In the rows, 128 means zero.
Rotation paths and how fast each direction turns (degrees each step):
Each turn is a multiple of 5 degrees from 10 to 175, or 0.
Each row of a path follows its step; steps can be skipped.
path 1
step 0: [117 126 123 103 128 118 117 139 124 130 122 121 114 143 128 129 135 127
 126 126 126 128 128 133 144 126 125 124 118 132 129 125 118 144 128 136
 134 140 132]
step 1: [137 127 132 116 121 136 113 126 132 126 119 126 142 134 138 125 133 127
 130 127 139 124 120 133 156 140 135 124 122 126 121 140 132 137 122 138
 135 117 129]
step 2: [121 124 137 115 110 131 124 136 113 131 127 132 129 155 132 120 128 129
 126 135 127 129 129 131 129 125 133 131 133 127 125 123 133 153 128 120
 136 119 124]
step 4: [125 129 128 130 112 128 130 116 123 124 136 113 129 138 126 137 135 127
 124 125 135 125 125 112 134 135 129 131 127 130 119 135 149 152 124 118
 126 120 119]
step 5: [126 127 139 121 130 126 124 140 116 112 121 125 126 132 123 125 128 119
 112 141 119 129 115 114 133 120 112 125 133 137 115 124 143 137 131 127
 118 133 126]
step 6: [119 117 124 115 123 117 134 120 133 124 134 130 116 126 121 139 142 122
 120 124 132 124 123 130 149 128 124 127 126 135 119 139 142 140 130 137
 131 147 124]
step 11: [121 126 146 112 140 125 125 138 123 120 118 122 129 136 128 129 126 126
 124 138 126 122 126 116 141 141 131 121 124 128 137 133 142 142 131 133
 132 132 148]
step 14: [126 121 133 117 118 133 131 109 128 128 132 142 133 148 125 122 132 130
 119 127 133 122 118 125 142 132 127 119 124 139 112 122 143 134 127 131
 134 135 138]
step 16: [119 133 135 125 125 121 115 128 116 117 134 129 138 133 110 126 134 124
 117 121 125 135 119 117 144 132 125 125 131 117 110 126 131 135 120 132
 139 135 119]
step 17: [121 111 123 116 135 125 127 122 125 114 118 124 135 124 126 132 141 132
 114 137 131 135 132 121 142 126 139 126 128 131 127 127 140 154 138 123
 129 128 127]
[131 131 124 130 131 130 125 131 126 124 132 131 125 130 130 128 130 126
 128 131 133 133 127 131 130 127 129 129 126 128 125 129 130 131 129 122
 128 129 124]
25
[126 130 131 130 130 128 131 129 129 125 132 131 131 126 126 130 127 126
 130 126 129 126 128 128 134 132 127 127 126 124 128 133 129 126 126 130
 132 133 133]
140
[130 128 126 122 135 126 127 132 127 131 128 128 127 125 126 128 131 126
 125 127 126 125 126 129 129 126 132 129 130 123 127 132 130 129 130 132
 126 125 126]
65
[127 124 127 130 125 132 125 130 129 131 128 131 131 132 128 127 132 132
 127 128 127 127 129 133 125 130 131 125 131 122 123 127 128 126 125 128
 132 127 128]
55
[130 123 130 131 129 131 130 131 128 120 123 125 128 126 134 127 130 129
 126 130 128 129 125 128 128 125 129 129 125 125 130 130 127 127 128 129
 127 127 132]
175
[133 129 127 133 128 130 127 127 127 132 128 122 130 130 125 128 126 125
 123 130 127 129 127 123 132 130 132 128 128 128 128 130 124 127 125 128
 131 127 126]
120
[130 127 129 123 126 127 124 131 130 126 128 126 125 125 126 130 125 130
 124 128 131 127 132 131 129 132 129 124 127 127 134 127 124 126 128 124
 128 128 128]
35
path 2
step 2: [136 126 141 129 123 133 125 141 133 136 130 145 127 128 121 126 117 124
 126 135 117 129 131 123 135 123 124 142 124 118 110 134 113 132 128 122
 120 119 139]
step 6: [117 140 122 122 125 135 128 130 131 136 141 119 120 133 122 118 125 137
 116 133 122 129 121 135 126 123 127 122 132 112 140 104 139 125 126 130
 122 126 120]
step 8: [133 123 129 122 128 136 122 122 121 130 111 115 124 132 122 124 132 108
 128 134 138 108 120 130 128 123 132 119 112 122 123 124 132 139 138 132
 130 135 123]
step 12: [118 124 133 145 149 127 125 124 128 118 133 127 130 134 124 137 118 125
 129 143 112 135 136 124 135 126 122 137 125 142 120 117 120 126 131 130
 127 127 136]
step 13: [141 136 128 133 136 129 126 136 119 123 121 126 117 130 118 120 126 116
 116 129 124 138 144 129 129 133 122 133 109 121 128 124 125 140 136 132
 111 138 126]
step 14: [132 134 138 126 126 119 108 136 119 118 125 113 136 120 117 118 132 138
 122 117 120 129 136 128 134 129 130 135 132 125 126 136 129 133 123 113
 122 120 143]
step 15: [127 127 120 119 130 120 121 121 116 135 130 117 135 118 121 141 135 133
 127 124 126 130 120 128 132 136 139 139 114 145 134 145 122 135 121 138
 122 126 121]
step 17: [121 140 114 122 137 116 120 119 141 136 144 128 132 126 125 126 122 128
 130 132 119 136 125 134 146 124 124 132 140 133 129 121 131 126 137 132
 142 140 135]
step 18: [141 136 126 125 131 126 120 133 122 146 134 129 128 138 126 127 135 109
 123 132 131 140 131 127 135 124 140 115 135 118 119 123 133 127 125 139
 126 143 116]
step 19: [134 130 136 132 121 124 109 119 125 121 123 132 138 139 124 121 136 124
 135 141 126 117 135 134 133 134 137 116 132 120 113 132 134 127 128 126
 143 119 136]
[128 127 132 128 129 127 129 136 128 126 132 127 129 126 133 129 130 127
 126 128 129 126 133 126 125 124 133 128 132 128 126 128 125 128 127 129
 130 126 133]
155
[128 131 133 127 128 127 124 128 131 130 128 125 128 127 131 122 126 127
 130 131 132 125 131 128 124 134 127 131 127 130 130 125 129 124 126 128
 128 129 126]
140
[123 127 132 130 130 127 130 126 133 129 123 129 134 133 129 127 130 127
 131 128 128 130 130 128 125 127 127 127 129 123 125 131 126 131 129 130
 130 130 125]
35
[129 128 127 129 132 133 122 130 133 127 130 131 126 131 127 128 131 127
 128 129 127 131 128 130 129 126 129 128 129 129 128 121 123 125 132 127
 127 129 125]
65
[125 128 126 135 125 130 128 131 128 125 132 129 128 129 129 131 129 125
 131 134 127 124 128 131 128 128 130 131 121 128 127 130 130 128 129 130
 130 125 126]
100
[127 128 129 126 130 131 132 126 129 130 129 128 129 122 135 126 129 132
 132 129 125 133 125 129 129 129 129 127 125 127 128 123 127 130 127 130
 129 123 128]
70
path 3
step 1: [131 138 128 118 141 131 133 126 123 132 124 135 139 125 144 118 124 127
 115 134 138 128 121 125 136 118 129 134 128 128 127 113 121 132 140 118
 133 115 128]
step 2: [127 124 131 122 128 129 129 125 131 116 135 121 118 134 129 113 129 138
 131 139 122 127 129 144 118 132 115 137 140 133 133 124 144 117 134 127
 132 116 125]
step 3: [118 143 128 136 111 140 126 122 134 135 130 123 130 127 135 129 118 129
 131 137 118 123 134 134 131 135 122 121 120 114 129 125 120 137 126 113
 130 116 134]
step 4: [129 125 123 141 128 123 131 123 123 133 132 136 124 123 143 128 128 148
 123 135 124 125 118 122 134 130 126 131 140 122 114 130 133 126 136 142
 135 127 145]
step 6: [105 130 139 125 136 128 134 125 125 112 135 124 129 123 129 119 112 140
 123 128 134 127 132 126 124 139 134 126 128 132 134 134 133 122 142 119
 135 123 136]
step 9: [130 117 124 132 118 130 129 128 122 126 123 133 127 136 133 123 126 134
 115 133 122 130 133 121 129 120 129 134 132 128 145 119 117 118 127 123
 136 104 142]
step 10: [122 142 135 130 131 131 121 139 127 126 135 127 129 126 135 122 135 139
 123 133 128 125 121 135 123 139 134 144 123 137 117 135 138 137 132 115
 133 112 132]
step 11: [121 123 124 128 131 129 145 124 142 127 136 128 137 113 138 116 130 127
 133 134 117 121 131 131 138 124 114 121 135 122 137 124 136 136 132 125
 121 122 139]
step 14: [129 124 138 146 128 132 125 124 128 123 127 137 124 126 142 119 120 126
 136 147 133 130 133 119 130 138 131 131 125 129 125 136 123 141 139 113
 132 119 129]
step 18: [123 129 134 143 133 133 126 138 128 133 147 125 130 135 132 123 121 133
 122 142 125 130 142 129 128 121 113 139 123 132 127 117 121 142 122 125
 129 121 132]
[130 130 126 130 131 127 127 128 125 129 125 125 133 125 129 127 124 128
 126 126 127 126 127 129 123 130 131 132 124 126 124 124 128 124 125 130
 127 128 132]
120
[128 131 129 126 126 127 126 129 130 125 127 126 122 127 129 132 126 122
 122 127 128 126 130 131 125 129 132 130 131 129 132 130 129 122 128 127
 130 124 127]
100
[132 126 128 124 133 126 131 125 126 129 135 125 125 130 131 126 125 126
 126 128 128 128 130 132 124 126 126 125 124 129 128 127 125 129 131 126
 130 132 126]
65
[135 130 132 126 131 128 125 127 130 127 129 125 129 127 125 131 126 131
 130 127 126 126 131 121 130 124 128 125 127 129 125 130 131 124 126 127
 127 125 127]
0
[126 128 127 126 123 124 125 129 127 129 130 123 132 123 130 129 127 131
 126 129 131 128 131 129 131 130 126 128 126 130 129 126 131 131 122 126
 130 130 123]
140
[128 131 129 132 127 132 127 133 130 128 133 125 130 128 128 126 126 123
 132 131 126 127 130 128 126 133 129 123 127 134 128 130 129 129 127 129
 128 129 132]
95
[126 129 130 126 128 133 128 127 128 128 123 120 126 129 129 131 130 129
 128 131 124 128 126 130 129 129 126 124 126 122 131 128 130 128 129 134
 128 131 127]
80
path 4
step 1: [131 119 142 129 124 119 127 122 128 119 120 135 119 123 123 125 114 127
 126 112 132 135 147 127 134 130 135 143 126 135 123 140 127 129 128 133
 145 125 144]
step 2: [123 118 118 128 128 140 138 117 124 119 114 135 133 135 127 132 134 125
 131 119 116 125 126 146 118 133 134 142 116 120 118 121 112 128 129 126
 121 119 132]
step 3: [101 123 123 123 114 124 132 129 127 132 125 135 119 114 137 124 123 127
 130 127 135 139 118 114 123 138 126 134 127 123 139 135 114 131 125 120
 116 132 126]
step 6: [128 132 143 130 115 120 140 131 128 119 128 127 124 119 129 138 119 136
 139 109 128 125 126 131 138 115 123 132 116 140 124 127 130 136 130 127
 105 126 128]
step 10: [128 120 124 130 128 137 139 123 115 123 126 151 125 125 121 131 130 139
 128 128 111 138 139 134 125 122 132 133 116 117 111 137 119 132 115 125
 128 127 129]
step 12: [127 112 108 120 116 131 125 138 125 125 123 122 123 113 127 132 127 123
 131 120 123 118 130 126 118 135 121 135 125 137 133 129 129 140 134 110
 140 115 135]
step 13: [125 126 111 115 129 123 133 123 129 116 116 120 121 126 133 128 131 116
 122 125 140 124 128 122 135 127 132 139 127 130 110 141 123 127 111 133
 123 135 112]
step 15: [118 136 135 111 124 114 142 127 118 120 130 135 135 121 134 141 127 122
 130 133 112 128 127 126 133 122 133 121 124 136 125 140 140 120 125 112
 130 125 141]
step 16: [135 134 120 133 122 110 128 130 126 117 104 124 131 129 121 129 119 133
 129 128 124 134 143 129 140 126 118 136 125 127 135 123 123 112 135 120
 124 117 117]
step 17: [128 124 131 122 123 121 128 127 131 139 135 133 126 117 131 140 125 131
 124 117 129 114 125 135 139 128 147 156 126 123 128 125 115 127 139 122
 138 127 122]
[124 131 128 125 126 129 130 129 126 124 125 130 135 127 126 130 131 130
 130 125 127 130 129 125 126 131 128 125 129 125 133 124 129 128 129 127
 124 128 132]
85
[131 130 128 122 130 124 128 131 127 129 128 126 128 134 130 130 127 130
 131 125 131 125 129 128 129 124 130 124 124 132 131 129 133 126 124 128
 126 126 126]
45
[126 127 127 130 132 126 128 125 128 127 123 122 126 129 128 128 128 126
 130 126 125 120 134 131 129 132 124 127 129 128 128 129 129 127 130 127
 128 130 131]
100
[132 126 133 128 127 125 129 130 125 128 124 129 130 132 132 131 122 126
 126 128 124 129 125 126 121 130 125 127 127 127 125 129 125 128 132 128
 126 127 129]
80
[133 125 128 126 131 129 127 134 128 124 126 127 130 125 128 131 129 130
 123 124 132 127 132 127 127 130 131 131 132 129 126 127 129 125 130 131
 129 131 126]
90
[126 129 125 129 123 131 129 131 134 127 127 132 130 129 131 131 126 127
 131 133 127 126 128 128 129 130 126 130 128 134 126 127 132 126 128 130
 128 133 126]
40
